Turns, then the turns between two rows, first turn first; the first pair answered
turn fiz:
[-13   3  -8   6  -8  10   0 -14   8 -13 -10   5  -4 -15] -> [ 13 -10  -3  -1   2   2 -13   5   4   4   5   7 -23 -10]
[-3 14 -8 16 24 -5  0  0 -2 30 27 -1 12 15] -> [-34   2  -8 -17  -4  16  17  -8  -1  -1 -18  -5  17 -18]
[-3  0  5 -6  2  6  0 -8  3 -1  6 -1  7 -4] -> [ 2 -3  5 -6  3  3 -2 -5  3  0  9  0  3 -3]
turn notok:
[-10   2   5 -11   4   4   5   3  13  -2  -7 -10  -1 -11] -> [  3   2   3  -3  10   4  -7  10   8   1   1  -2 -17  -6]
[ 12  -7   4 -22  10 -18   8   6  15  23  17  -4  10  12] -> [  8  12 -10   5  16 -11  -8   2   7  23  28  -1   5  20]
[ -6  12  17  12  11  -5  10 -16  -4 -21 -20   9   0  -8] -> [  4   3  23   6  14 -10   7  -8  -5 -18 -20  13  -6 -10]
turn Movu:
[-20  -3 -16 -25 -26  25  -6   8  -3   9  -4 -16   9 -10] -> [-15  -5 -19 -22 -22  28 -16  14  -5  13   0 -16  -3  -9]
[ -2  12 -16  15   0  12 -16   6 -10   0  10  -6  -6   2] -> [ 15  -6  -3   2   6   5 -19  14 -10   3  10   2 -17   2]
[-28  16 -21  20  -5  12  -4 -20  -3 -17   0  -5  13   5] -> [-11  10 -25  26   3  15 -26  -1 -10  -5  11   1 -14   8]
turn Reru:
[-18  14 -11   0  -6  -1   5   0  -2   6   8 -13   7  -9] -> [-15   8 -12  -5  -8   5  -6   9  -6   4   3 -13  -7 -14]
[ -3   8   2  15   1   0   6 -13  -1  -1  -3  -4   8   2] -> [-4  8 -5 11 -1  2  0 -5 -2  8  5 -9  8  4]
[ 12  12   1   8  -8  -1 -18   3  -3  -5   2   7  -6  10] -> [ 12  13   5   9  -8  -3 -13  -2  -1  -7  -1   8  -4  10]
Then:
Between the rows of a pair lie 2 to 3 turns.
[  6   2  11  30   7  -1  -4  -3  -8  -9   5  13 -14   3] -> [-16  13   4  20  -4   0  13 -12  -2  -2   7  -3  18   1] -> Reru, notok, Movu
[ 16   2  12  31  22 -19   3  -8   5 -13  -3  17 -20  14] -> [ 24 -16  17  10  15 -14  -1   3   4 -13 -11  15 -33   5] -> fiz, fiz
[-14 -24  -5 -22   7   4 -14  42   0   2  22 -15   9  18] -> [-41  -3 -19  -5  -1  19  -9  26   0 -14  11 -18  23  13] -> notok, fiz
[ -5  -2  18  -3   8  -3  30 -15  19 -23 -15  15  23 -15] -> [ 25 -18  25 -13  21 -16  18   7  17   2   8  18   9  -4] -> fiz, Reru
[ -5  11   6  14   4  -7   8 -11   2 -15  -6   7  -1   3] -> [ -5  -3   9  -7  -3  -4  11  -6   3 -15 -16   6  -4  -7] -> fiz, Movu
[  3  16  -6  15   6  30 -12   4  -3  -9  -7   8 -27   0] -> [ 15  16   5  23  16  17  -5   0   1  -8  -1  15 -25  12] -> Reru, fiz, fiz
[  2   9  -9  12  -2   0 -17   2  -5  -6  -3  10 -21 -11] -> [-10  11  -1  -3  -9 -14  13 -16   9  -4  -3  -2  19  -6] -> Reru, notok, Reru
[-13  21 -22  -1 -10  17  -2   4  -2   3   4 -23  26 -10] -> [  0   9 -22  -7  -6  24 -21  20 -10   9   6 -19   1 -14] -> Movu, fiz, fiz
[-16   7  -8  -5 -19  14   9   3   7  10   2 -17  20  -5] -> [  9 -12  15 -13  -7  -8  21   4  16  12   5  -5  17   5] -> notok, fiz, notok
[  1  20  18  -7  14 -18   8  -6  -2 -11 -24  16  10   3] -> [  6  26  14   1  19 -23   3  -3  -3   5  -4  13  17  14] -> notok, Reru
[  6  -8  -5 -21  -3 -10   4  15  10  30  22 -14  22   8] -> [  2   2  -5 -12  -2 -10   7   8  11  26  23 -15  32  13] -> fiz, fiz, fiz
[-12  -7   0  -6 -26  20   1  -3 -16 -11 -31   4  -3 -24] -> [  2  14  14  28  -2 -13  20 -22  -4  -2   0  10  27  14] -> fiz, Movu, fiz
[-19  -9 -20 -26 -22  16  -2   5   0   4  -4 -16  20 -20] -> [ 13 -22   2 -31  -2 -14   8  10  10  21  15 -10  23  -1] -> fiz, Movu, Movu
[-22  11  -5  14  11  -3   9 -16   6   8  12 -29  41   6] -> [-21 -19  -3 -27  -5  14   2   2   4   3  -9 -33  22 -23] -> fiz, Movu
[-19  17 -15  15   2  14 -13  -2 -15  -9  -3   4 -13 -10] -> [-23  25 -10  21   4   3  -1 -15 -10  -9  -1   1   3  -2] -> Reru, Reru
[ -8  -1  14   9   2  -5  17 -13   4 -24 -22   9   2  -3] -> [  3   9  13  25  14 -15  13 -12   3 -12  -2   8   2  13] -> fiz, fiz
[ -5   6  -5 -14  -4 -17   2   2  11   4   6 -11  20   8] -> [ 12  -5   3 -17   0 -25   2   9  11   4   6  -2   9  10] -> notok, Movu
[ -3   9 -12  15   7  14 -24   1 -19   3   9   7 -23   5] -> [-18  20 -10   8   0   0   6 -15  -4  12  16  -7  22  14] -> notok, fiz, fiz
[-11   8   7  -9   7  -4  14 -19   8   1  22 -18  21   5] -> [ 13  -3   5  -6  17  -3  -9   2   0  13  34 -10 -10   7] -> Movu, Movu, Movu
[ 13 -11   4  13  10  -9 -14   9  -3   0   4  15 -20   4] -> [ -7  -3   8  18   4  -8   7 -14   1 -22 -17  15  -2  -1] -> Reru, fiz
[  3 -20   8 -29  -4  20  -2   2  -3  10  -6   7   2  -5] -> [  2  -6  -1 -20   0  17  -7   4  -4  25  15  -1  10   7] -> fiz, notok, Reru
[ -7  11 -14   3  -1   2  -5   8   1  17  18 -16   8   3] -> [-16   0 -13 -12 -11  14  -6   7  -1  -1  -8 -13  -4 -17] -> fiz, Reru
[ -6  -5  -4  -4   0  -1 -32  14 -13   6  14  16 -16  -3] -> [-24  13 -10   4  -3  -5 -19   2  -8  13  23   4  14   6] -> notok, fiz, fiz
[-25   8 -30  -4 -14  32 -10  -4 -16   3  -4  -5  12  -6] -> [ -6  -7 -14   5  -2  28 -17  -1 -22 -18 -21  19 -21  -7] -> Movu, Reru
[-21 -27   8 -27 -11   7  -5  19  -1 -13 -16  -6 -11 -33] -> [ 17 -18  22   5  21 -31  -7  19   6  15  31   2  -4  10] -> fiz, Movu
[ -4 -25  -3  -4 -17  33 -32  11 -11  -5  -3   9 -20 -30] -> [-25  -6  -3  18 -19  31 -14 -17  -5 -28 -17  11   0 -27] -> notok, Reru
[ 16   4 -17  11  20  -3 -11  17   5  12   0   8 -24   1] -> [ 17  -5   4   6  20 -15   8   2  11  -6 -20  17 -19  -1] -> Reru, Movu
[-10   9  -7  10  -6  17   3 -13  -5 -21 -14   4  -6 -15] -> [ 20 -12   6  -3   4   4  -4   5  -6 -10  -7  13 -25 -12] -> Movu, fiz, Movu
[ -5  14  10  17   8 -13  -2 -18   6   3   1   5  -4  13] -> [ 10  -6  14  -3   8 -13 -15  -1   3  11   2   8 -23   5] -> Movu, fiz, fiz
[ 19  -9  10  -3   0   2 -15  18 -18   4  12  14 -41 -17] -> [ 15 -13  36 -13  -3 -20  27  -8   1 -12  -1  17  -3 -11] -> Movu, Reru
[  7   5 -13   5  -1  -3   3   7 -17   8  -5  -5   7  10] -> [ 11  -3  -4  -3  -4  -4   7   5 -14  -2 -19   1  -1   3] -> fiz, notok, Reru
[-14  -8   7 -16 -12  -6  24 -15   7  -6 -13   0  18  -4] -> [-23   7 -15  -8 -13   9   7  -6   2  13   9 -13  20   1] -> Reru, Movu
[ 24 -20  -1 -12  -2  15 -22  17   2  41  28  -7  -8  -1] -> [ -4 -27  -3 -33 -24  34  -8   6   6  15  -9 -12   0 -28] -> fiz, fiz
[  1  -4  29  -2  11 -18  18 -12  11   5  -7   2  23   0] -> [ 10 -19  12 -18   5   6 -16  19  -3  16  -6   0 -15 -17] -> Reru, Reru, Reru
[ -2  -9  20  -9  -8 -14  23 -15  10 -13 -11  -7  17   9] -> [  9   2  17  17   5 -20  13 -15   7  -5   8  -1  12  26] -> Movu, notok, fiz
[-19  -4   9  11 -15   6  20 -10   2 -20 -25   6   5 -10] -> [  7 -21   3   3  -7  13 -12  21  -7   5  -3   8 -29  -9] -> Movu, fiz
